(in the rows, 128 means zero)
A state moves one step at a time under one of 7 hidden systems, and each row is a state written as 18 numbers. Each run below is a few steps of one system.
run 1, W, 8 rows:
[[178 112 133 151 136 172 173 108 115 112  88 102 158 139 120 185 165 139]
 [148 136 156 121 122 142 136  98 172 136  60 148 188 158 115 169 135 136]
 [127 139 177 102 111 114  90  90 170 146  77 183 114 163 148 124 130 118]
 [109 134 139 103 118 106  95 118 142 111 138 159 108 179 183  68  98 102]
 [117 121  94 134 107  84 125 138 102 108 176 135 108 152 117  63  63 123]
 [121  80  80 133 119  97 117 137  72  99 162 116 123  68  94 107 105 142]
 [121 115  82 127 136 154 128 148 114 152 151 113 152  33 110 145 140 126]
 [147 154 118 139 145 194 144 127 123 182 134 118 109  79 129 171 171 116]]
run 2, V (8 x 18):
[[167 136 132 143  91 124 101  78  93 131 116 173  66 169 107 138 137 124]
 [119 151 109 113 112 105  70 122 124  88  98 142 196 166 113 140 139 152]
 [ 90 129 174 104 155 102 141 152 188 160  92 125 161  88 115 137 114 145]
 [127  93 177 111 155 143 155 129 156 125 124 122  88 132 205  96 135  96]
 [143 143 114 155 117 113 160 127  94 105 161 112  97 207 125  93  85 131]
 [120 158 138 144 116  94  76 133  92 125 124 131  86 136  67 167 162 168]
 [107 151 131 110 137 149  96 164 164 116 110 106 184 122 150 169 185 135]
 [127 152 150 129 156 163 194 137 181 185 118 126 146 124 145 132 103 107]]
run 3, A:
[[124 119 109 125 179 156 187 148 117 109 140  76 186 114 155 110  94 139]
 [140  95 155 165 125  91 164 135 104 138 125 116  65 102  63 152 132 153]
 [152 139 138 135 127 173 112 118 113 102 137 118  75 176 187 128 181 107]
 [156 161  93 135 115 170 160  88 136 186 121 161 165 123 110 140  97 112]
 [120 115 134  99 125  89  60  82  85 107  93 168 119 102 109 125 119 155]
 [127  83 142 104 158 149 152 130 161  90 107 108 177 119 198 101 123 112]
 [124  85 121 154  86  93 160 155 168 162 139 135 103  76  74 136 126 111]
 [120 140  96 127 107 136  58 159 109  94 169 120  97 138 156 123 183 115]]
run 4, V (8 x 18):
[[ 99 128 170 115 172  95 107 152 101  74 122  88 108 157 152 113 136 164]
 [106 148 158 158 147 112 162 195 148 120 146  67 110 157 109 150 151 147]
 [139 170 150 151 119 168 137 155 157 165 145 113  74 149 139 162 185 107]
 [153 198 113 134 127 186 125 102 121 145 120 140 148 188 149 151 142 124]
 [147 159 149 122 150 140 136  74 110 149  66 147 164 144 100 168 112 163]
 [144  81 179 117 131 116 137  95 157 101  49 137 161 138 138 156 146 138]
 [125  96 158 131  98  84 160 135 195 113 107 139 137 177 131 102  99 108]
 [100 144 163 119 111  79  98 131 149 135 140 163  65 167 138  87 107 118]]
run 5, P, 8 rows:
[[163 104 156 145 111 138 138 106 111 110 122 132  46 176 153 126 155 110]
 [120 133 133 122 106 105  99 138 160  84  87 123 200 175 114 155 145 149]
 [138 147 116 144 104 112 133 103 124 193 125 167 106  92  53 154 106 133]
 [112  95 152  97 119 116 101 121 175 132 123 167  99 115 187  83 126  86]
 [ 92 188 131 122 161 109 142 149 126 124 141 103 163 183 125 103  73 155]
 [148 115 130 153 113 104 117 111  63 110 143 132  43 136  96 131 141 143]
 [ 97 101 146 113 114  92  82 168 170  87 106 114 157 111 130 145 173 133]
 [113 184 135 146 137 135 158 152 154 204 138 125 109 112  80 156 124 137]]
run 6, P, 8 rows:
[[166 106 105 124 126 171 109  80  74 137 127 153  87  81 147 137 158 113]
 [112  99 127  92 163 137 132 130 148  95  98 108 213  96 169 121 125 136]
 [147 134  97 161 143 147 204 128  97 159 154 106 126 104  93 125  83 132]
 [154  79  93 129 100 153 112 126 120  85 153 124 114 131 180 102 162  87]
 [116 169  79 116 139 152 107 147 119 116 132 107 219 121 118 144 125 150]
 [152 114 108 130 143 160 140  94  76 164 136 142  83  52 116 141 128 127]
 [119  77 135 103 156 147 142 142 155  88 118 101 167 103 199 106 138 110]
 [142 160  90 160 145 159 193 144 106 140 153  86 164 146 102 134  97 141]]
run 7, Y, 8 rows:
[[152 104  75 135 127 127 131  96  53 109 134 128 150  87  90 124  96 149]
 [149  90 114 119 143 156 149 116 129 118  89 114 201  69 126 163 144 136]
 [128 113 158 100 142 151 117 100 151 178  88 164 113  49 141 151 153 112]
 [127 130 103  92 133 155  95  87 106 148 149 176 103  99 182  85 104  95]
 [129 132  59 128 120 139 153 126 105 147 173 136 161  91 117  89  67 110]
 [125  69 103 132 141 114 145 145 101 112 133 102 139  40  95 135 124 144]
 [143  88 135 120 149 179 135 135 133 130 114 107 121  59 166 156 188 108]
 [147 162 121 121 138 183 117  98 109 189 139 156  84  87 145 142 144 108]]
run 8, G, 8 rows:
[[177 143 125 162 116 189 177 114 133 158 119 119 120 145 120 175 161 113]
 [169 154 105 117 117 171 103  58  92 154 102 176 136 127 126 144 127 122]
 [132  97 117  89 128 114 103  72 122 110  78 171 191 109 136 111  88 137]
 [110  71 159 110 131  79 150 116 157 119 110 144 115 110 140  80  74 117]
 [111  90 110 138 102  99 131 166 137 113 185 121  77 115 141  73 115  94]
 [ 99 159  83 149  98 105 108 188 134 146 190 112 114 109  84 127 135 124]
 [ 93 185 145 122 159 122  84 165 116 137 130 104 121 117 108 165 171 169]
 [124 144 165 121 175 160 141 147 137 104  93  80 162 147 161 173 175 152]]
run 9, G, 8 rows:
[[156  91 110 169 113 106 156 132  73 102 141 100  95 110  64 149 136 158]
 [141  98 136 134  90 126  89 126 144 140 101 149 101  80  97 179 198 123]
 [111 161 145  94 126 159  85 124 192 159 104 163 152 124 175 136 158  99]
 [109 172 127 104 170 147 147 123 134 133 136 124 169 172 177  82  70 126]
 [138 110 113 149 150 107 177 124  66  93 147  93 122 143 107 103  71 158]
 [152  65 123 161  97 101 135 130 100 106 126 121  86  89  73 154 159 139]
 [126 118 137 124  88 136  82 136 174 156 117 158 105  87 123 162 193 101]
 [ 97 185 130  91 141 152  89 135 173 157 127 150 163 143 183 111 123 108]]
run 10, B (8 x 18):
[[124 140 116 150  86  88 160 134 152 149 156 148 101 175  98  87  70 112]
 [151  86  63 150  78 111 146 126 112  93 154 127 160 128 102 103  96 113]
 [118  95  83 127 133 142 126 167 119 110 148  93 169  46 123 140 150 127]
 [ 98 145 133 114 178 154 111 166 110 142 164  93  91  80 172 123 160 126]
 [130 183 153 138 171 147 140 133  87 124 145  99  74 184 147 126 126 147]
 [171 141 136 144 140 143 170  71  86 137  94 130 123 158  97 148  96 153]
 [150  78 142 120 117 107 116  76 109 125  68 161 128  78  86 157 132 147]
 [ 93 119 152 120 105  78  81 152 162 152 118 153 100  80  85 149 153 134]]
run 11, W, 8 rows:
[[144 155  86 165 122 145 178 161 109 107 177  84 138 181 125 117 109 124]
 [152 112 125 151 128 104 142 115  82 103  94 108 143 123  58 168 130 181]
 [108 104 155  97 148 126 107 132 166 131  79 133 180  62 134 162 155 138]
 [114 168 155 122 121 146 119 139 191 191 135 155  90 128 148 133 149  92]
 [145 153 142 140 127 147 120 124 102 100 149 118  71 210 172 113 148 119]
 [124 132 112 133 138  98 153 133 107  75 124  95 181 184 116 106  76 156]
 [111  86 140 127 116  61 122 128 129 132 100 142 130  75  59 137 106 155]
 [102 104 125 104 117 134  77 159 161 139 140 141 113  58 156 130 180  95]]
run 12, B:
[[117 107 143  90 129  95  73  86 114 115  73 168 158  88 113 136 121 153]
 [ 81 129 171 118 129  75 125 164 190 158 117 134 121 106 103 127 117 131]
 [124 122 118 148  82 109 139 150 165 138 176 144  75 161 136  81 111  85]
 [150 125  57 158  84 134 132 146 109  81 163 107 168 173 112 115 121 120]
 [130 118  82 117 156 174 146 131 109 127 133 105 201  63 142 136 129 129]
 [104 110 167  99 194 142 112 142 105 111 124  97  98  81 187 123 157 139]
 [129 171 187 151 157 131 152 142 126 140 121  96  67 179 130 155 155 146]
 [177 147 129 144 104 151 147  64 111 156 105 168 102 170 111 142 115 125]]
run 13, Y:
[[123 106 174 123 133  74 125 119 117  71  96 120 110 189 127 114 116 162]
 [145 127 141 148  88 126 158 146 198 113 113 123 151 207 133 133 139 104]
 [105 154 152 139  84  71  84 152 162 141 125 153  95 157  77 142 145 138]
 [ 95 155 138 110 135 109  82 162 139  76 137 106 147 190 168 106 143 136]
 [101 169 161 149 137 108 174 181 180 149 146  95 127 180 116 128 110 132]
 [122 112 175 147 125  72 127 145 114  92 125 109  57 172 110 126 138 154]
 [151 139 127 155 100 146 136 145 152  89 129 104 137 220 143 143 165 118]
 [117 182 149 151 104  97 114 140 149 151 112 135 121 176  67 169 143 156]]
run 14, A (8 x 18):
[[135  75 144 132  97 110 103 129 139 145 122 153  63  67 111 145 174 109]
 [130 131  78 113 119 181  95 137 127 124 172 135 127 112 191  99 151  81]
 [131 127  61 133 127 133 141 121  89 145 152 132 170  63  79 129  88 137]
 [130  86 139 120 163 113 105 125  61  76 119  96 105  92 130 137 150 166]
 [156  94 141 143 156 178 200 131 135 133 127  90 110 107 169 134 145 107]
 [163 114 112 153  86 131 134 105 108 167 146 163  53 102  90 137 135 107]
 [154 133  85 112 117 169  75  86  80 101 131 150 141 141 171 116 147 114]
 [146  99 107 116 143 149 159  96 122 138  91 136 197  65 115 144 105 136]]

Which system made each of these runs?
run 15 (2 x 18):
[[159 128 151 156 111 155 134 136 141 132 102 110 105 140 109 198 205 132]
 [157 169 133 121 114 183 111  90 156 157  94 161 144 161 151 161 164 106]]
 | G
run 16, 2 rows:
[[102 129 101 105 124 142 104 174 163  93 156 106 175 132 187  95 138 101]
 [106 164 123 135 163 127 175 143 117 183 165 122  97 100 109 102  72 133]]
 | V
run 17:
[[132  78 185 126 152  97 134 127 114  65  86  98 115 150 141 136 147 157]
 [160 136 150 151  93 157 155 129 190 144 105 134 128 184 144 151 164  95]]
 | Y
run 18:
[[ 88 140 117 130 109  85 145 169 185 144 139 125 179 128  90 114  85 128]
 [127 163 113 139 114 129 114 131 115 172 181 151  42 137 127  95 114 103]]
 | P
run 19:
[[138 150  67 115 155 182 135 117  86 130 150 119 187 106 156 113 101 126]
 [135  86 132 132 155  99 149 105  74 122 107 120 122  67  78 139  99 170]]
 | A
run 20 (2 x 18):
[[105 123  77  97 142 132 110 125 129 131 135 143 206  70 136  99  85 123]
 [102  78 133 110 156 116 154 149 146 149 132 115 131  34 134 110 110 118]]
 | Y
run 21, 2 rows:
[[145 149 141 123  87 129  80  98 157 116 102 168 115 202 148 134 156 110]
 [128 157 111 116  98 124 116 114 180 131  97 157 215 170 120 132 107 125]]
 | B
run 22:
[[125 129 134  97 173 140  71  97  56 105 111 131 106  89 156 132 149 159]
 [105 137 130 114 175 151 183 146 161 157 137 104 169 100 165  99  81 118]]
 | W
run 23, 2 rows:
[[125 101  88 119  74 127 110 150 192 124 141 148 175 114 147 109 137  82]
 [ 87 184 137 119 138  98 124 143 148 182 154 149 106 135 111  97  73 129]]
 | G
run 24 (2 x 18):
[[154 157 116 143  92 149 157  98 172 179 106 161 166 157  96 151 110 112]
 [150 119 113 105  98 132 106  68 133 140 112 195 126 148 150  91  90  98]]
 | P
run 25:
[[164 113 136 160  98 137 140 117 105 122 145 129  39 154 132 134 158 108]
 [161 171  74 148  91 151  98 115  89 111 141 129 147 175 100 152 150 135]]
 | Y
run 26:
[[125  71 128 117  86  66  93 118 140  79 101 152 150 130 104 118 119 136]
 [102 126 113 139  98 114 142 182 202 157 148 117 158  93 100 137 138 105]]
 | B
run 27:
[[121 132 184 114 141 149 107 128 156 159 113 139  53 109 171 141 180 106]
 [139 180  98 128 118 155 109 106 100 141 173 152  89 178 161  90 106 107]]
 | Y
run 28:
[[132 141  88 138  98 131  77 135  82 123 182 137  63 123 125 113 154 114]
 [127 175  76 142 146 160 128 154  87 115 162  85 180 133 124 139 131 148]]
 | Y
run 29 (2 x 18):
[[ 91 197 127 114 119 108  76 150 145 139 159 149 115 181 141  97 112 120]
 [ 93 149 125 136 143  83 147 171 122  97 163  92 137 175 117  89  78 150]]
 | Y
run 30, 2 rows:
[[121  59 163 111 132  79 137 114 144  80  73 125 157 117 122 120 108 150]
 [102  84 154 134 102  70 144 170 183 105 140 117 103 139 128  96 116 111]]
 | V
run 31:
[[115 113 174 133 144 115 168 148 183 167  88 120 143  83  94 170 141 138]
 [131 138 155 111 158 176 118 121 123 144 142 130  67 129 205 111 156 103]]
 | G
run 32:
[[143 109 159 122 150 113 173  79 124 161  79 155 134 109  95 129  70 144]
 [131  55 159 135  92  68 116 121 140 109 104 149  87 101  97 129 139 129]]
 | B
run 33 (2 x 18):
[[173 125  91 143  67 127 109  78 111 136 119 182 123 146  87 138 118 116]
 [113 125 104  97 106 101  62  98 130 116  91 173 185 107 108 128 115 142]]
 | V
run 34:
[[133 135  98 104 108 144  79  83 116 169 130 192 116  72 126 118 119 107]
 [ 93 123 144  79 183 124 119 123 130 122 122 133 157  98 180  81  79 131]]
 | P
run 35:
[[106 104 158 131 166 110 166 155 119 152 157 103  54  75 129 109 118 127]
 [147 134 125 170 110 116 138 138  83 116 165 107  45 158  99 131 141 134]]
 | B
